(in the rows, 128 means zero)
Where one turn sends some rows of the set: a few examples, then the rows asked:
tono: [132 136 107 109 129 158 115 125  99 130 147  89 112 104 109 149 126 141
 108 104 148 116 120 122 101 118 129]
Kobig: [132  92 109 137 134  97 137 120 120 137 134 105 114 148 100 102 127 147
 112 144 129 135 130 114 108 124 128]
lil: [113 113 150 128 170 139 128 124 108 141 129 109 126 142 101 129 161 157
 125 135 124 122 139 123 106 136 133]
rafu: [124  85 102 124 133 135 108 138 113 152 145 145 111 144 134 123 125 143
 107 107 130 145 124 127 131 120 138]
lotam: [147 111 143 115 110 133 115 135  92 148 153 134 135 110 118 150 154 162
  68 130 134 143 128  99 119 137 121]
feren: [116 114 132 115 129 119 145 135 126 124 125 156 103 119  84 129 148 149
 111 124 126 125 121 122  98 114  99]
Didi: [149 121 110 123 128 116 134 118  71 150 109 131 121 103 111 136 149 140
 106 146 153 131 154 104 128 102 133]
Defo: [139 112 144 113 108 127 119 138  87 149 147 132 129 123 108 150 154 156
  71 121 131 150 131  98 129 135 125]
paf: [140  73  91 125 151 125 120 139 121 134 120 108 136 117 110 141 151 154
 120 105 125 150 137 125 106 139 117]
Mivak: [144 140 115 100 149 121 107 137 130 133  96 128 115 109  85 148 145 144
 112 138 133 145 129 130 138 108 124]
saket: [149 118 129 121 140 114 125 133  86 157 106 124 118 102 117 139 142 148
 102 149 146 143 145  83 112  91 117]
gik: [129  97 119 112 129 148 128 120 106 130 145 121  85 113 133 121 139 165
 122 127 154 135 108 132 114 104 102]
retob: [127 107 141 116 129 160 107 128  73 138 129 127 138  81 131 122 128 157
  98 118 129 128 114 126  95 124 122]
til: [143 106 113 110 144 134 105 140 109 145 116  96  95 112 113 130 128 138
 125 112 107 144 133 149 127 115 105]
Tuv: [148 114  97 130 114 128 119 149 103 144 138 149 141 107  89 137 145 138
 104 125 118 148 129 101  97 131 158]
mis: [145 116 123 145 153 131 138 154  99 148 107 107 162 115 103 122 131 144
  98 130 142 151 148 129 119 120 138]
Sopop: [115 125 119 134 142 132 130 111 133 108 120 120 121 138 108 110 125 144
 117 159 144 149 115 126  92 120 130]
bopil: [146 132 145 118 124 119 118 144  78 157 143 123 137 121 117 133 147 165
  85 103 133 162 129 107 123 127 134]
gep: [139  94 125 130 108 137 127 147 107 130 113  97 103 112 122 158 113 149
 121 149 152 131 135 109 124 124 115]
nal: [122 114 132 107 115 148 109 139  86 128 151 139  99 113 130 129 150 143
 120 155 119 152 113 120  93 142 148]
Feb: [121 110 138 102 144 135  87 135 139 126 130 129 121 113 101 135 125 148
 111 144 125 155  98 103  95 107 110]
busa: [122 118 143 137 151 126 110 128 108 139 136 140 113 110 104 107 135 136
 105 168 116 150 155 114 117 135 152]
Kigut: [120 134 117 118 126 163 118 121 108 120 150 103 110  97 120 145 127 139
 121 127 148 113 133 120 111 128 150]
zotes: [120 108 133 115 144 152 116 108 105 145 142  99  92 116 107 119 133 143
 108 125  94 145 138 109  93 137 122]
gazuf: [149 113 112 127 120 117 131 124  76 155 121 132 128 105 117 141 158 143
 105 144 162 131 154 112 123 106 131]
lefe: [121 135 117 124 156 126 122 123 103 138 114  92 126 132 124 100 124 158
 127 135 152 156 114 133 109 117 141]
zogib: [133  93 121 130 156 104 101 150 116 133 138 124 115 125 100 101 150 140
  92 149 106 151 140 110 112 120 118]
Lorot: [127 117 138 114 112 145 103 136  94 121 140 144 142  74 108 121 132 156
 111 103 130 144 131 130 100 128 127]
tokaz: [141 114 150 117 162 125 132 130 124 138 135  92 121 105  89 141 128 157
  98 143 156 133 121 121 119 104 104]
zudaz: [132 134 107 118 125 153 122 138  92 125 147  92 114  98 105 150 125 139
 108 108 149 119 112 118 103 112 119]
rol: [144 123 140 143 109 135 120 147  88 124 113  94 118  98  96 154 132 146
 125 158 150 137 133 124 119 124 117]
kav: [110  93 113 107 118 138 137 108 108 133 122 145 122 121  95 120 137 157
  98 117 126 153 143  96  88 145 124]
bogi: [121 104 146 115 123 161  98 122  81 139 122 133 137  82 123 118 139 158
 101 114 125 136 124 126  93 120 122]
zel: [146 126 110 117 159 124 119 124 125 128 117 121 112  87 110 148 152 139
 100 150 104 165 115 113  95 133 139]
keza: [121 126 126 106 132 124 133 125 104 137  92 141 136 139  99 134 142 162
 103 136 147 156 132 124 129 147 154]
Mudo: [149 118 133 132 109 137 117 147  96 116 107  92 116  99  99 153 121 150
 122 155 144 140 134 124 119 131 109]
mas: [130 124 119 122 131 118 151 134  97 137 110 133  96 128 132 128 136 145
 106 124 120 156 105 153 115 136 142]
maduz: [133 107 114 134 165 127  85 136 112 138 133 139 114 127 114 111 148 150
  98 122 119 157 109 138 122 117 151]
girot: [140 109  98 131 119  96 130 141 130 124 138 121 119 114  77 116 120 151
 106 125 145 160 138 114 115 129 118]
zomop: [119 107 113 110 144 123 101 132 132 109 133 140 121 129 102 133 124 138
 105 126 144 161  95 146 100 121 137]

zudaz moves to rol
tokaz moves to mis
paf moves to zel
And these:
Defo moves to bogi
bopil moves to Lorot
rafu moves to Feb
Sopop moves to Kobig
keza moves to kav

Where one turn sends some rows of the set: a few examples, then the rows asked:
Maz: [ 88 134 137 117 144 140 127 179 135 142 113 125 145 120 147 133 120 105
 110 136 119 115 139 129 131 136 134]
gof: [ 96 126 144 119 127 138 134 116 133 135 101 134 139 126  72 116 170 117
  94 131 122 121 146 128 124 148 139]
mul: [157 124 152 135 125 145 129 138  98 148 112 132 144 127 126 128 153 118
 107 135 111 133 126 127 122 167 103]
Lopup: [122 126 156  92 139 131 133  98 142 122 129 123 140 117 135 130 110 131
 140 141 107 133 126 129 131 153 165]
runad: [ 97 125 142 118 129 134 135 118 138 129 107 132 140 121  73 118 174 111
  98 135 120 120 140 125 127 147 138]
dokev: [123 134 167  94 140 141 134  97 133 138 114 125 134 131 128 125 103 142
 138 136 102 138 133 138 133 158 163]
fufek: [ 99 128 145 118 129 135 137 119 137 130 104 131 138 123  71 117 173 111
 101 138 117 122 139 126 130 148 136]
zume: [ 85 132 137 118 143 143 124 176 132 147 110 128 146 123 148 131 117 111
 104 131 123 114 145 131 127 136 136]
faku: [157 120 146 133 125 139 129 139 103 138 121 130 147 119 130 131 157 112
 110 138 113 130 121 122 121 164 104]
Sezan: [123 116 131 124 146 109 119  79 137 145 117 131 147 119 122 138 155 116
 109 152 106 142 144 124 125 167 102]
loku: [119 114 130 125 144 114 114  74 132 154 110 135 148 126 124 136 149 128
  98 142 112 141 155 127 118 168 106]
luvok: [ 99 142 157 103 180 118 126 144 133 115 117 117 145 108 127 126  94 116
 120 145 109 142 127 129 123 145 129]
nida: [101 148 167 105 180 125 128 143 126 127 105 118 140 118 121 122  89 122
 118 142 105 146 131 136 126 149 126]
pek: [ 96 146 166 106 178 130 123 138 120 136  98 121 140 124 123 119  83 133
 109 132 111 144 142 139 118 149 130]
vud: [125 121 137 124 148 112 122  80 134 151 111 130 144 124 118 137 153 118
 112 154 101 144 144 127 130 171  98]
Lizon: [150 114 142 136 121 146 120 132  96 148 113 136 150 126 133 127 150 127
  94 123 124 127 137 126 108 162 112]
fir: [119 129 161  95 137 142 129  93 132 139 113 128 137 132 132 125 101 148
 129 129 109 134 139 138 126 156 168]
namab: [116 123 154  94 136 138 126  92 136 132 122 129 142 125 138 127 103 145
 126 127 115 130 140 134 121 152 173]
berek: [ 95 124 141 118 127 136 133 117 136 131 105 133 140 122  74 117 172 115
  95 132 123 119 144 126 124 146 139]
Veza: [125 134 164  93 140 135 136  99 138 130 121 123 136 124 130 128 107 134
 143 142 101 136 126 134 136 156 161]
fasan: [ 99 130 148 119 129 138 137 119 134 135 100 132 136 126  69 116 171 114
 100 136 117 123 141 128 130 149 135]
rifi: [ 91 139 143 117 146 141 131 181 134 145 110 124 142 123 143 132 120 103
 115 140 114 118 136 131 137 138 129]
pef: [121 119 136 126 146 117 117  76 129 159 104 134 144 131 119 134 148 129
 101 144 107 143 154 130 122 170 103]
buv: [118 121 150  93 137 132 128  94 141 123 129 126 143 118 139 129 108 137
 132 134 114 130 132 130 124 151 172]
palo: [149 110 136 134 121 140 120 133 102 139 122 135 153 118 137 130 155 121
  96 126 126 125 133 121 107 159 113]
fot: [ 89 141 148 119 145 148 129 177 127 157 100 127 140 132 141 129 114 113
 108 132 115 119 145 137 133 141 131]
pimis: [153 113 138 134 123 137 124 137 105 134 125 132 151 115 135 131 158 114
 104 133 120 127 124 119 114 160 109]
mobim: [119 112 126 124 145 110 115  76 136 147 116 133 149 120 125 138 153 122
 102 146 112 140 150 124 119 166 106]
Luk: [ 91 138 156 107 176 128 116 136 122 132 103 124 146 120 130 120  84 137
 100 125 121 139 148 136 108 145 138]
nere: [ 90 131 148 105 175 121 114 137 129 119 115 123 150 110 136 124  89 130
 101 127 125 135 143 130 105 141 141]
zivi: [ 97 128 148 119 128 139 135 118 133 137  99 133 137 128  69 116 170 117
  97 133 118 122 144 129 127 149 137]
mel: [154 121 149 136 123 148 125 134  94 153 108 134 146 131 128 127 150 126
  99 128 117 131 134 128 115 166 107]
Zagut: [124 123 140 125 147 116 121  79 130 158 105 132 142 130 116 135 149 124
 108 150 102 145 149 130 128 172  98]
rok: [ 91 142 148 118 146 145 132 180 130 152 103 124 140 129 140 131 117 107
 114 138 112 120 139 135 138 141 127]
masos: [ 94 133 148 103 177 116 120 141 134 111 122 120 149 104 134 126  94 119
 111 137 119 137 133 126 113 142 136]
sinav: [ 86 136 142 119 144 147 125 176 128 154 103 128 143 130 145 129 114 115
 103 129 121 116 148 134 128 138 135]

masos moves to luvok
loku moves to mobim
And these:
runad moves to fufek
mel moves to Lizon
sinav moves to zume
Veza moves to dokev

Where one turn sends some rows of the set: a few examples, then the rows asked:
Davol: [126 127 114 152 146 120 131 139 137 101 128 149 177 163 116 122 165 140
  94 139 116 112 132 152 120]
Bisav: [169 129 128 123 137 138 156 128 156 115 136 109 134 133 157 122 147 148
 101 149 106 123 142 134 153]
vezuf: [157 147 108 115 131 149 153 139 121 145 123 137 154 139 131 102 143 115
  97 154 137 124 104 124 122]
kuf: [115  98 105 116 143 148 136 142 129 127 142 114 132 162 142 137 162 126
 137 168 141 117 132 104 144]
tukap: [104  88 108 127 135 146 118 149 122 115 144 115 125 159 132 148 152 123
 130 156 138 119 123 115 138]
Sulov: [145 134 115 147 142 117 119 147 139 102 133 150 177 162 114 124 163 142
 100 136 117 115 137 149 122]
fafu: [128 125 113 158 136 153 140 144 119 102 113 145 147 147 127 141 148 126
  83 144 110 125 103 158 115]
zuzel: [ 95 111 118 129 133 136 100 140 125 128 144 119 116 129 145 122 141 120
 105 156 120 130 125 126 142]
vizug: [107 113 140 104 105 146 132 136 128 120 109 123 131 140 119 121 128 134
 117 147 155 129 150 124 136]
Rivuv: [163 142  99 124 133 147 147 132 125 137 119 129 157 147 140 102 154 114
  88 153 131 124 103 129 120]
Kevu: [104 107 138 104  99 145 129 137 126 120 116 118 124 143 117 127 129 125
 115 150 147 125 148 127 131]
Vunok: [177 117 145 126 117 147 142 150 139 104 123 124 130 137 132 149 143 142
 114 137 127 118 159 150 133]
pel: [131 136 119 145 150 116 142 127 121 129 109 128 176 159 122 137 164 129
  91 134 130 106 123 148 117]
Fupok: [155 106 115 136 145 124 169 123 131 121 141 125 146 138 122 123 159 124
  75 130 110 100 147 143 114]
punur: [158 118 120 135 126 158 136 169 129 103 148 164 148 141 101 120 143 124
 105 144 123 118 140 142 110]
tele: [ 89  98 128 112 113 135 131 129 127 121 128 106 117 153 121 134 129 129
 105 148 133 122 135 123 130]
Pupep: [148 135 118 138 147 107 144 127 127 126 117 122 176 160 117 142 164 133
  94 128 125 104 132 142 122]
rosi: [164 117 116 139 123 159 131 163 129  99 137 157 150 155 106 119 150 125
  97 142 130 120 137 147 101]
dem: [138 134 128  96 111 151 137 143 127 137 110 132 146 133 121 102 133 121
 117 156 156 132 138 134 117]
nid: [176 135 124 118 135 148 126 143 147 119 120 134 134 155 158 112 156 153
 124 151 147 131 140 129 131]
bamus: [115 117 136 136 148 149 107 146 133 121 147 120 125 111 136 131 138 120
 107 153 109 125 156 126 149]
ropo: [131 151 116 145 130 133 129 141 129 113 109 136 180 160 118 130 147 123
  93 149 108 118 115 148 118]
kitob: [102  97 115 115 119 132 132 133 118 125 147 106 108 152 132 132 143 129
  84 148 124 119 112 127 133]
zafib: [151 105 116 128 152 124 180 126 131 129 149 131 146 133 119 122 157 128
  87 131 116 100 144 133 124]
zem: [119 100 103 118 145 146 145 140 131 122 137 116 140 158 146 138 158 131
 140 169 132 116 138 101 150]
puno: [108 111 131 132 143 146 107 141 137 122 154 116 121 115 137 125 143 117
 104 155 109 125 147 126 150]
fut: [129 108 137 129 139 148 111 152 137 108 148 132 139 106 126 130 139 122
 115 151 103 123 161 132 148]
siru: [124 125 111 148 139 134 152 130 112 122 101 145 142 152 138 129 157 135
  81 140 134 124 105 156 112]
Fusi: [130 103 114 110 163 142 156 131 138 129 142 113 147 151 140 131 160 139
 129 162 134 115 141 100 150]
gorun: [109 106 110 120 118 141 107 150 113 124 148 123 108 149 140 126 147 124
  96 156 129 128 105 129 132]
mikat: [179 116 142 126 121 143 135 144 138 105 118 125 132 137 137 149 146 137
 122 132 125 114 161 146 126]
baf: [171 128 127 120 136 142 150 121 160 109 129 105 140 135 153 122 145 144
 105 144 103 121 141 128 149]
nitaz: [144 112 131 132 145 157 121 160 139 111 157 134 143 110 115 128 144 115
 113 149 107 120 161 144 128]
keli: [126 128 140  96 109 145 132 143 122 132 103 130 137 140 125 119 128 130
 123 159 152 131 149 122 126]
fozod: [139 104 104 109 158 139 174 129 141 132 147 111 152 148 133 121 162 130
 122 159 127 109 144 114 135]
Fakig: [178 133 123 119 130 148 135 150 141 121 121 134 134 152 158 118 157 151
 124 154 151 132 134 133 139]
Tor: [120 112 105 154 148 138 160 133 129 101 123 146 145 162 133 130 160 145
  81 146 113 120 113 152 116]
saluf: [110  84 113 123 119 141 120 151 114 111 154 119 111 156 125 145 150 127
 100 145 130 117 116 131 130]
romi: [147 158 116 134 127 124 127 137 133 119 111 130 180 160 119 123 145 128
  94 146 111 121 117 140 123]

dem moves to fozod
Tor moves to fafu
And these:
Pupep moves to Sulov
kitob moves to saluf
Vunok moves to Fakig
Rivuv moves to Fupok
vezuf moves to zafib
puno moves to Kevu
nid moves to baf
tele moves to tukap
vizug moves to zem
keli moves to Fusi
ropo moves to pel

Where one turn sends some rows of the set: a few examples, then the rows asked:
W: [127 129 119 120 155 150 145 127 121 101 152 110 174 119 124 126]
K: [121  86 103 100 124 129 130 104 147  77 109 119 144 117 123 120]
Q: [115 132 138 108 129 139 130 167 154 115 127 123 151 101 119 122]
Y: [136  94 117  91 152 140 149 119 152 107 132 140 149 100  82 121]
E: [123  80 136 109 142 129  87 117 135 119 150 103 141 118 127 132]
G: [126  94 102 104 122 114 122 106 150  87 112 118 142 129 135 130]
R: [147 123 108 109 143 156 119 139 134 111 161 108 173 129 134 134]
J: [129 107 118  98 150 120 118 148 157 136 129  99 176 104 132 107]
U: [123  94 143  88 147 166 144 137 161 121 136 111 161 112 124 115]
P: [146 103 112  98 156 105 134 115 155 132 138 132 155 122 107 134]
N: [116  92 128 114 131 133  80 138 129 100 140 112 136  92 108 122]
X: [138 123 101 110 144 161 122 146 125  93 151 109 177 101 114 115]
S: [151 113 106  94 131 127 116 147 160 114 137 147 141 107  93 136]
V: [129  94  99 100 112 130 115 119 153  77 112 124 137 121 127 129]
A: [103  87 149 117 145 140 110 114 125 100 141 113 134 103 109 126]

Q moves to U
S moves to Y
And these:
A moves to E
W moves to R
K moves to G

Where one turn sends some rows of the set: a few examples, then the rows asked:
faz: [141 151 114 128 101 107 123 138 131 108 174  98 153 126 115 125 129 151
 169 151  99 124 126 110 181 123 153 126 125 123 124 142 152 125]
Zuvef: [136  83 127 142 129 126 110 139 136 149 183 104 147 123 118 164 136 145
 145 142  91 136 121 121 153 140 140 136 124 128 135 131 150 155]
muka: [113 152 129 122 141 152 115 140 121 138 168 106 137 119 121 130 130 166
 156 143 127  98 134  94 179 103 136 139 120 145 142 120 103 143]
nivap: [112 146 129 130 122 134 108 140 122  90 188 121 161 132  96 130 136 142
 134 154 109 125 121 115 151 127 136 125 132 145 126 124 161 149]
Donel: [181 162 131 127 129 129 104 135 127 124 157 109 149 130 147 136 143 129
 142 117  81 106 129 113 158 131 130 137 124 127 129 120 159 135]
Favo: [127 141 138 133 142 107 132 132 134 174 157 121 129 128  95 112 135 109
 147 110 121 119 120 128 158 115 127 153 119 115 119 132 146 139]
geki: [131 135 143 130 126 136 121 147 123 148 151 124 149 142 134 140 136 154
 133 113 133 132 106 105 173 150 155 109 109 110 114 130 104 173]
bisot: [117 141 146 129 136 147 130 139 120 163 177 137 130 152 137 141 148 178
 143 127 124 138 125 110 162 144 154 130 104 113 106 139 122 151]
sig: [166 129  96 160 131 130 116 135 139 143 147 128 167 128 117 115 157 136
 150 116 116 120 117 111 181 138 125 128 110 150 123  96 140 131]
bepir: [181 141 129 127 132 125 127 132 135 167 192 100 135 116 133 144 138 153
 157 150 132 153 111 122 153 132 142 141 120 172 119 125 135 141]
nazu: [101 163 126 143 136 126 130 142 129 167 147 115 129 126  90 105 137 111
 139 106 103 127 131 124 161 131 138 145 129 136 110 122 121 139]
Gefab: [122 118 111 150 116 129 101 156 131 153 166 108 139 114 114 154 139 154
 141 146  66 151 137 117 157 149 158 119 123 135 127 127 131 148]
sir: [130 144 129 126 135 127 126 156 125 132 167 128 117 112 123 104 136 141
 151 163 144 137 121  91 161 113 141 120 109 129 159 135 121 156]
Feru: [137 157 126 126 124 122 137 124 106 157 142  79 160 133 121 142 120 157
 134 126 132 122 107 142 153 152 143 139 133 153 137 141 136 159]
Gusop: [120 166 135 138 162 129 129 160 141 149 145 108 139 113 112 145 161 139
 142 113 119  97 125 113 135 122 139 105 115 153 135 128 117 132]
tunob: [161 165 131 133 124 142 106 148 132 155 174 105 147 112 118 145 130 153
 133 142 114 162 113 119 148 139 137 130 130 184 121 105 116 157]
Sotu: [150 140 104 161 134 144 121 138 139 146 165 153 147 140 113 111 160 153
 152 128 107 144 129 113 159 138 115 147 107 147 129 100 157 122]
levem: [132 151 147 136 140 117 158 146 151 142 148 121 117 121 126 141 153 140
 158 117 124 125 120 102 132 131 126 139 120 135 158 143 125 121]
nik: [129 174 125 127 129 119 133 135 101 170 153 110 136 131 116 128 134 169
 128 148 124 147 116 144 130 148 148 131 121 149 133 147 157 152]
begu: [151 158 117 139 144 136 114 133 124 113 180 125 125 139 142 112 155 123
 144 135  89 124 134 116 134 162 150 129 134 147 122 114 157 137]

Sotu moves to Favo
Gusop moves to begu
bisot moves to Zuvef
And these:
nivap moves to sir
Feru moves to tunob

